Each path is a new rotation, seen through one point. The rows after it are directions, each followed by how far the rotation turns it, in degrees per step (0 if it stays put).
Each turn is a multiple of 5 degrees from 10 to 175, or 0.
Each row of a path follows its step; steps can be skipped.

step 5: [-4.06 -1.73  1.65  1.57 -1.39 -0.37 -0.27 -0.65 -0.64  1.59  2.17 -0.75
 -0.56  0.81 -2.62 -0.77 -0.17  1.58  2.34  3.11 -0.69  3.81 -3.56  0.47
 -0.65  0.07 -0.98  0.66 -1.15  0.48  2.22  0.02  0.97  4.77  2.81  0.02
  0.70 -0.40 -1.82  0.85  0.43  4.94 -2.44 -0.66 -3.01  3.68  3.96 -1.67
  1.94  0.67 -5.57  2.16  2.20  2.36 -1.31  4.11 -3.00  1.04 -1.75 -1.59
  1.28 -4.63 -2.92  1.59  1.74  3.18 -2.03 -4.89  0.37 -1.80 -1.65 -1.57
  2.57  3.69 -2.40  1.15  0.40 -4.16 -2.01 -0.96  1.75 -1.44 -2.29  3.19]
step 6: [-0.18  0.70  1.29 -0.25  0.17  0.62 -4.14  1.19  1.54  4.91 -4.16  0.89
 -0.72  2.04 -4.16  0.32 -0.46  2.83  5.37 -1.50 -2.05 -0.44 -0.69 -2.38
 -3.86 -0.09 -0.02  1.12  1.07  3.13  2.57  0.04  0.43 -1.70  1.34  0.26
  0.03 -5.20  0.45 -1.14 -2.93  1.30  0.58 -0.94 -1.99  2.92 -4.03 -3.97
  0.02 -3.93 -5.25  3.14  1.52  2.91  1.84 -0.08 -0.34  2.32  0.33  2.50
 -2.32 -0.01  0.49  0.07 -3.45  1.68  0.74 -4.89  1.91 -0.46 -2.43  0.81
  3.45  1.53  3.57 -1.60  0.87 -2.11 -0.61 -0.87 -0.17  2.51 -0.76  2.89]
step 7: [-3.38 -0.36  2.76 -1.19  2.48 -2.25 -4.09  0.60 -4.21  1.97 -4.15 -0.27
 -0.61  4.53 -1.72  0.50  0.65 -3.03  2.44 -0.53 -1.77 -1.55 -2.28  0.94
  0.51 -0.98  2.07 -1.87  1.02 -2.28  2.14  3.16  0.10 -4.29  1.83 -1.18
  1.84 -2.39 -1.24  0.79 -0.13 -1.20  0.94  2.78 -3.11  2.98  0.57 -1.82
  0.24  0.87  1.75 -0.78  0.77 -2.50  3.16 -2.26 -0.50 -3.03  4.35  2.15
 -0.69  2.51 -1.52 -2.24 -0.41 -0.99  1.76 -2.85  0.39  1.35  3.85 -0.72
  0.69  6.41  1.55  0.43  5.19 -2.20 -3.55 -3.76 -0.35  0.94 -1.05  0.02]
step 16: [ 1.08  1.13  4.07  0.81  2.20 -3.45 -1.25  2.53 -3.47  1.72  1.65  2.35
 -2.88  2.41 -2.89 -0.74 -0.03 -0.98  2.89 -2.70 -2.12 -0.25 -2.36 -1.49
  1.21  1.24 -1.07  2.05  2.99 -2.27 -2.49 -3.89  0.89  3.25  3.85  2.13
 -4.27  0.56  1.44  0.59 -1.80  1.75  0.06 -1.61  1.60  2.09  1.33 -1.80
  3.81 -1.18 -3.01  1.52  2.08 -2.39  3.44  1.66  1.25 -4.20  0.45 -2.21
 -0.69 -0.25  1.79  0.82  0.19  1.22  0.69 -1.70 -1.11 -4.44  5.89 -3.85
  1.57  5.99  1.09  0.81  1.93  1.63 -2.41  0.31  0.07 -0.20  0.87 -0.85]
step 22: [-1.40  0.15  2.82 -0.19 -1.61 -2.04  1.48  1.23  3.29 -0.73 -0.96 -3.26
  2.68  2.68  2.95  0.56 -1.41  2.52  2.06  0.83  1.33  1.05 -3.47 -3.47
  1.23 -0.81  1.77  3.49  2.72  2.57  5.05  1.24  2.11 -1.50  0.58  2.48
  2.84  2.30  2.00 -4.73 -1.94  2.19 -1.26 -1.60 -4.78  0.26 -1.56 -3.60
 -0.30  0.30 -2.02  1.97  4.04  3.19  2.77  1.98  0.86  0.54 -0.93  3.26
 -1.79 -3.76  2.63 -0.18  3.65  4.09  0.20 -1.82  3.54 -0.53 -1.29  2.78
  0.06  2.26 -0.14  0.37  3.54  0.59 -0.92  1.57 -1.29  0.68 -2.93  2.13]
step 31: [-4.69  2.75 -1.82 -0.25  1.36 -3.11 -1.00 -2.11  5.82  3.21 -0.04  1.40
 -0.57  3.59 -0.15  0.22 -1.68  3.32  1.99  1.03  1.31  2.08 -0.09 -2.07
  5.88 -1.92  0.69  4.35  2.35 -1.09 -0.53  0.23  1.60 -0.54  2.01 -7.09
  3.98  0.68  0.26 -3.92 -0.38 -1.86 -1.13  2.49  3.62  0.48  3.25 -1.11
  1.82  0.73 -1.01  0.10  1.71  1.49  2.59  1.27 -1.40  0.52  0.78  2.35
 -2.49 -1.48  0.45  1.51 -0.32  1.83 -0.51 -1.89  1.45 -2.70 -0.52  1.20
  1.18  0.25  2.71 -1.01  2.48 -3.97 -0.06 -2.00 -1.64  0.26 -0.22 -4.63]
step 32: [ 0.87  0.26  2.19  1.64 -1.04 -1.27  2.16 -0.07 -1.48  0.46  0.46 -0.03
  0.03  1.38  2.44 -0.53  1.37 -1.06 -0.83 -4.36 -1.54  5.25 -2.52  2.03
  2.03 -4.04 -2.70  3.56  3.26 -3.07  1.10 -0.98 -1.96 -0.89  6.08 -2.41
 -0.63 -1.71 -1.00 -2.71 -1.14  0.22 -2.56  1.56  0.30 -0.53  1.42 -2.50
  3.22 -0.86 -5.62 -1.68  1.13 -2.16  1.48  3.09  1.61  0.48 -0.58  0.03
  1.47 -0.38 -3.51  0.93  0.87 -1.62 -1.26 -2.91 -0.31 -5.03 -1.96 -2.04
  1.56  1.91  5.28  1.67  3.99 -2.14 -2.28 -1.99 -2.53 -0.54 -0.23  3.74]
step 39: [-5.48  0.89 -2.93  0.36 -0.56  0.25 -1.94 -0.99  0.18  0.40 -1.97 -3.42
  2.39  5.00 -0.31 -0.38 -1.22  2.16  3.62 -0.97  1.34 -2.12 -0.04  1.03
  2.18  1.47  2.39  1.92 -0.81 -0.79  4.84  0.71  5.29  0.40 -0.11 -4.07
  2.67  2.38 -2.80 -2.32  0.29  0.88  1.03  1.94  0.47 -3.11 -0.27 -0.79
  3.28  0.74  1.20  1.24  2.25  1.44  1.95  0.18 -4.22  0.08 -1.08  3.69
 -1.14  4.65 -1.39 -1.57  2.41  2.27  1.26 -2.86  4.17 -1.25 -1.10 -1.12
  1.66  1.77 -0.71 -3.50  3.97 -3.66 -3.13 -0.67  2.89  0.56  2.01 -1.51]
Speeds:
[-0.66  0.10 -0.03 -0.33  0.39 -0.60 -0.70  0.39 -0.40 -0.03 -0.39 -0.23
  0.80 -0.07 -0.11  0.18 -0.18  0.76  0.96  0.13  1.45 -0.43 -0.67 -0.86
  0.81  0.25  0.27 -0.08 -0.54  0.44 -0.54 -0.69 -0.28 -1.18 -0.40  0.07
  0.07 -0.30 -0.25  1.13 -0.30  0.02  0.03 -0.43  0.00  0.38 -0.66 -0.33
 -0.35 -0.05  0.33 -0.25 -0.25  0.71  0.26  0.24 -0.26  0.63  0.42  0.28
  0.65  0.03  0.10 -0.24  0.80 -0.73 -1.05  0.99 -0.30 -0.29 -0.83  0.46
 -0.70 -0.03  0.66 -0.27  0.63  0.46  0.75 -0.22 -0.22  0.79  0.88  0.17]  135
[ 0.12 -0.01 -0.31 -0.18 -0.96 -0.05 -0.57 -0.73  0.06 -0.49  0.64  0.31
 -0.42  0.21 -0.46 -0.03  0.02  0.14 -0.15  0.66  0.12  0.00  0.15  0.41
  1.19 -0.12  0.17 -0.64 -0.31 -0.29  0.37 -0.45 -0.97 -0.51  0.10 -0.59
  0.20  0.63 -0.13  1.02  0.12 -0.31 -0.04  0.15  0.02  1.13  1.21  0.42
  0.06  0.85  0.77 -0.07  0.29  0.10 -0.16 -0.81 -0.70 -0.65  0.25  0.14
  0.09  0.46 -0.52  1.26 -0.02 -0.11 -0.08 -0.02  0.27 -0.07 -0.67 -1.12
 -0.06  0.12 -0.12 -0.45  0.79 -0.70 -0.96 -0.33  1.11  0.36 -0.49 -0.98]  135
[ 1.01 -0.48  0.34 -0.73  0.08 -0.15  0.44  0.25 -0.97 -0.37 -1.22 -0.47
  0.45 -0.58 -0.03  0.77  0.35 -0.01 -0.43 -0.37 -0.66 -0.37 -0.25 -0.28
 -0.08  0.15  0.41  0.26 -0.14  0.48 -0.90  0.93  0.79  0.81  0.23  0.14
  0.56  0.24  0.15  0.88 -0.34 -0.55 -0.33  0.49  0.67  0.89  0.64 -0.52
  0.20 -0.61  0.04 -0.58 -0.15 -0.19  0.06  1.06 -0.32 -0.28 -0.21  0.13
  0.32  0.11  0.61  0.73  1.16  0.27  0.36  0.01 -0.03  0.66  0.37 -0.87
 -0.53 -0.10 -0.19  0.68  0.14  0.68 -0.01  0.33  1.14  0.01  0.45 -0.70]  85
[-1.10 -0.21 -0.62  0.35 -0.01  0.01  0.31  0.69  0.55  1.03 -1.39  0.40
  0.35 -0.27 -0.55  0.25  0.18  0.18 -0.11  0.36 -0.43 -0.77  0.16 -0.18
 -0.38 -0.06  1.40 -0.18  0.08  0.24  0.06 -0.53 -1.10 -0.70  0.51  0.31
 -0.37  1.12  0.94 -0.56 -0.94  0.51  0.15 -0.24  0.09 -0.58  0.14 -0.14
  0.03 -0.71  0.33 -0.35  0.31 -0.61  0.44 -0.75  0.50  0.06 -0.48 -0.09
 -0.55  0.40  0.24  0.27  0.13  0.84  0.56  0.65  0.11 -0.06  0.12 -0.70
  0.43  0.43 -0.58 -0.51  0.25  0.14  0.87 -0.75  0.11  0.03  0.21 -0.73]  120
[-0.36 -0.08 -0.99  0.35  0.68 -1.08  0.01  0.05  0.65 -0.12  0.36 -1.30
 -0.31 -0.58  0.07  0.23  0.28 -0.16  0.18  1.22 -0.03  0.77 -0.06 -0.32
 -0.59 -1.17  0.55 -0.13  0.13  0.21 -0.06 -0.29  0.22  0.31  0.42 -0.45
 -0.06 -0.07  0.01  0.40 -0.31 -0.23 -0.23  0.62  0.64  0.50 -0.57  0.01
  0.08  0.47  1.15 -0.01 -0.67 -0.64  0.35  0.07 -0.95 -0.30 -0.41  0.04
 -0.76 -0.54 -0.50 -1.00 -0.55 -0.60  0.69 -0.46 -1.16  0.55 -0.14 -0.56
  0.37  0.03  0.09  0.33  0.10 -0.19  0.76  0.37  0.59  0.65 -0.09  0.90]  175
[ 0.23  0.31 -0.89 -1.02  0.23 -0.40  0.26 -0.24  0.31  0.08 -0.66 -1.09
 -0.55 -0.52 -0.74  0.17 -0.29 -0.50 -0.20 -0.04  0.08  0.10  0.29  0.12
 -0.56  0.97  0.09  0.64 -0.27  0.63  0.63  1.00 -0.44 -0.18  0.13  0.60
  0.34 -0.74 -0.52 -0.89 -0.50 -0.41 -0.18 -0.11  0.54  0.88  0.45 -0.29
  0.23 -0.24  0.76  1.37  0.03  0.98  0.28 -0.80  0.29 -0.19  0.19  0.42
 -0.67  0.40 -0.39 -0.19 -0.10  0.25 -0.47  0.45  0.65 -0.40 -0.36  1.44
 -0.45  0.18 -0.42  0.36  0.35  0.20 -0.06  0.14  0.01  0.53 -1.00 -0.30]  90
[ 1.21 -0.10  0.49 -0.38  0.42 -0.16 -0.85  0.31 -0.01  0.39 -0.27 -0.47
  0.44  0.91 -0.72 -0.08  0.01 -0.25  0.27 -0.72 -1.06  0.06  0.21  0.57
 -0.79 -0.51 -0.06 -0.39  0.40  0.37 -0.91 -0.07 -0.63 -0.09  0.51 -0.29
 -1.24  0.09 -0.51  0.08 -0.45 -0.19 -0.22  0.27 -0.46  0.75 -0.09 -0.16
 -0.13  1.01 -0.18  0.03 -0.34  0.36 -0.39 -0.33  0.13  0.21  1.29 -1.22
  0.19 -0.78  0.65  0.03  0.04  0.03 -0.30 -0.01 -0.57  0.23  0.22  0.31
  0.94  0.68 -1.06 -0.40  0.47 -0.32 -0.08 -0.22 -0.71  1.00  0.43 -0.25]  40
